Questions about the table below. Indices start at 0.
1) Report the entry at row 0, column 2.
2) Report the top-right entry.
3) Report the entry just left of the largest entry.
4) Report the entry in row 0 and column 1.
5) Report the entry in row 2 and column 1.
6) Report the entry in row 2 and column 0.
7) Report the entry directly below -.16.
8) Report the entry directly above the largest entry.
-.01  .17  .09 -.05
 .13  .23  .19  .05
-.05  .07  .08 -.33
-.21  .07 -.01  .23
-.15 -.34 -.34 -.42
-.33 -.16 -.28 -.07
 .07  .21  .03 -.29
 .30  .05  .22 -.24
-.13 -.07 -.17 -.21
-.48 -.33 -.43  .00
-.23 -.10 -.17 -.34
 .31  .24  .43 -.03
 .31  .20  .38 -.12
 .26  .21  .46  .02
1) .09
2) -.05
3) .21
4) .17
5) .07
6) -.05
7) .21
8) .38

-.13 -.12  .14  .07
 .19  .02 -.46 -.08
-.05 -.08  .07  .08
-.18 -.23 -.05  .09
 .45  .16 -.50 -.23
 .57  .26 -.35 -.40
-.10 -.19 -.10  .07
-.13 -.16 -.26 -.02
-.09 -.01  .05 -.23
 .21  .08  .05  .25
-.19 -.21  .00  .07
 .05  .00  .22  .42
-.14 -.13  .23  .40
 .43  .15 -.36 -.03
 .33  .21 -.20 -.34
Which number is the bottom-right entry?
A: -.34
The largest entry in the first row -> .14
Which number is the entry just right of -.01?
A: .05
Which number is the third entry on the diagonal from the top-right corner?
A: -.08
The first entry on the diagonal from the top-right corner is .07
Which number is the entry directly above .42?
A: .07
Which number is the first entry, reading row by row?
A: -.13
Which number is the entry just right of .19?
A: .02
Which number is the entry directly below the smallest entry?
A: -.35
The third largest entry is .43
Which number is the entry in the bottom-left corner?
A: .33
The largest entry in the first column: .57
The entry just left of -.50 is .16
The smallest entry is -.50
Which number is the 2nd entry, reading row by row?
A: -.12
Which number is the third entry from the end, reading row by row?
A: .21
The entry directly above .45 is -.18
The entry directly above the smallest entry is -.05
The entry directly below .42: .40
Which number is the entry directly below the largest entry?
A: -.10
Which number is the entry just left of .02?
A: .19
The 2nd smallest entry: -.46
The last entry in the row that holds the smallest entry -> -.23
Which number is the last entry of the largest entry's row?
A: -.40
Which number is the first entry in the row that holds the smallest entry?
A: .45
Which number is the entry just left of -.02?
A: -.26
The third entry on the main diagonal: .07

 .48  .23 -.17 -.30  .09  .16  .30 -.04 -.18
The median of all entries -> .09
Give the entry just left of -.04.
Answer: .30

W =
-0.7  -2.5   1.9  -1.3   0.5
-1.0  -1.7   0.1  -0.8  -0.4
-0.8  -0.1  -2.4  -0.3  -1.3
-0.6  -2.1   1.8  -1.3   0.7
-0.9  -1.2  -0.1  -0.9  -0.6
-0.6  -0.4  -2.0  -0.7  -0.9
The entry just right of -1.2 -> -0.1
The fourth entry from the end, reading row by row -> -0.4
The largest entry in the first row: 1.9
The third entry on the diagonal from the top-right corner is -2.4
The 2nd-last entry, reading row by row is -0.7
The entry directly below the smallest entry is -1.7
The second entry on the diagonal from the top-right corner: -0.8
The bottom-left entry -> -0.6
The entry just left of 0.5 is -1.3
Which number is the 3rd largest entry?
Answer: 0.7
The entry just left of -1.7 is -1.0
Which number is the entry in the top-right corner?
Answer: 0.5
The entry just right of -2.4 -> -0.3
The last entry, reading row by row: -0.9
Which number is the entry just left of 1.9?
Answer: -2.5
Which number is the entry directly below 1.9?
Answer: 0.1
The 1st entry in reading order: -0.7
Which number is the second largest entry?
Answer: 1.8
Which number is the entry directly below 0.5?
Answer: -0.4

Questions about the array below.
1) Report the 1st entry, reading row by row.
2) Report the first entry in the row that holds the largest entry.
3) Report the smallest entry.
4) Report the entry just left of the smallest entry.
5) Report the top-right entry.
6) Report the largest entry in the last row.
7) Report the 4th entry, reading row by row.
8) Report the bottom-left entry.
 .00 -.02  .07  .02  .02 -.03 -.08 -.33 -.13 -.11  .00 -.12  .00
-.01  .01  .06  .03  .01  .00 -.01  .01 -.07  .09  .03  .06  .00
 .01  .01 -.06  .01  .00  .06  .15  .00  .12 -.06  .02  .24  .00
 .00 -.02  .02  .02  .01  .03  .04 -.42  .08 -.38  .00 -.05 -.01
-.02 -.01  .01 -.01 -.02  .01 -.03  .13  .19 -.19 -.02 -.24  .00
-.02  .00  .06  .04  .00  .03  .03 -.14  .07 -.18  .02 -.01  .00
 .03 -.01 -.06  .00  .02  .04  .12 -.34 -.03 -.11  .01  .25  .00
-.02  .00  .09  .03  .01 -.02 -.07 -.03 -.08  .03  .02 -.08  .00
 .02  .01 -.01  .00  .02 -.03 -.01 -.05 -.24  .29  .01  .20  .01
-.02  .00  .09  .01  .00 -.05 -.13  .01 -.11  .06  .00 -.21  .00
 .03 -.01 -.04  .00  .03  .02  .08 -.47 -.07 -.17  .00  .18  .00
-.02 -.01  .01  .01 -.01  .04  .05 -.13  .23 -.38 -.01 -.14 -.01
-.03  .00  .01  .01 -.03  .04  .03  .20  .27 -.22  .00 -.14  .00
 .02 -.01 -.08 -.02  .01  .04  .12 -.22  .09 -.18 -.01  .15  .00
-.02  .00  .07  .03  .01  .00 -.01 -.03 -.04  .02  .02  .02  .00
-.02  .00  .04  .04  .00  .04  .06 -.10  .12 -.20  .02  .02  .00
1) .00
2) .02
3) -.47
4) .08
5) .00
6) .12
7) .02
8) -.02

[[-.41 -.25 -.02  .38 -.02]
 [-.21 -.41 -.11  .44 -.11]
 [ .10  .29 -.02 -.14 -.01]
 [-.23 -.35  .04  .14  .04]
 [-.30 -.32  .04  .16  .03]
 [ .20  .17 -.12 -.19 -.14]]
Counting starts at 0.
Report the entry at row 0, column 0.
-.41
The entry at row 0, column 1 is -.25
Report the entry directly below the largest entry.
-.14
Report the entry in row 2 and column 0.
.10
Report the bottom-left entry.
.20
Report the entry in row 0 and column 2.
-.02
Report the entry at row 2, column 1.
.29
Report the entry directly above .44.
.38
The entry at row 1, column 0: -.21
Report the entry directly below -.32.
.17
Report the entry just right of the largest entry.
-.11
The entry in row 2 and column 2 -> -.02
The entry just left of -.32 is -.30
Report the entry in the bottom-right corner.
-.14
The entry at row 1, column 1 is -.41
The top-right entry -> -.02

137  111  208  165  133  164  147
155  169  161  200   67  209  187
215  151  138  167  133  188  178
123  168  124  130  139  165  144
 41   53  145   99   75  173   51
137  153  152  165  150  198  132
194  242  156  179  231  211  250
Counting starts at 0.
Report the entry directly below the smallest entry.
A: 137
The entry in the top-left corner -> 137
Report the entry directly below the centre entry.
A: 99
Report the smallest entry.
A: 41
The entry in the bottom-right corner: 250
The entry just left of the largest entry is 211
The entry just left of 179 is 156
The entry just left of 150: 165
The entry in row 0 and column 1 -> 111
The centre entry: 130
Report the entry in row 1 and column 2.
A: 161
The entry directly below 178 -> 144
The entry directly below 111 -> 169
The entry just right of 75: 173
The entry directly above the smallest entry -> 123

B =  .41 -.40 -.30 -.58
The second entry from the right is -.30
The first entry is .41
The second entry from the left?
Answer: -.40

Questions about the grid below.
1) Which number is the bottom-left entry?
2) Which number is the second entry on the diagonal from the top-right corner?
3) Which number is the entry directly below the largest entry?
4) Which number is the top-right entry?
5) Which number is the entry directly below .12?
6) Which number is the smallest entry in the last column?
7) Which number is the smallest entry in the first row?
8) Which number is the entry directly above -.14?
-.18 -.02 -.12  .00
-.25 -.03 -.07 -.07
-.13  .10 -.43  .04
 .19  .26  .11  .01
-.18 -.03  .03 -.14
-.12 -.20  .00 -.01
 .05  .41 -.01  .07
 .07  .12  .17 -.04
 .23 -.19  .06 -.07
 .33  .23  .29  .13
1) .33
2) -.07
3) .12
4) .00
5) -.19
6) -.14
7) -.18
8) .01
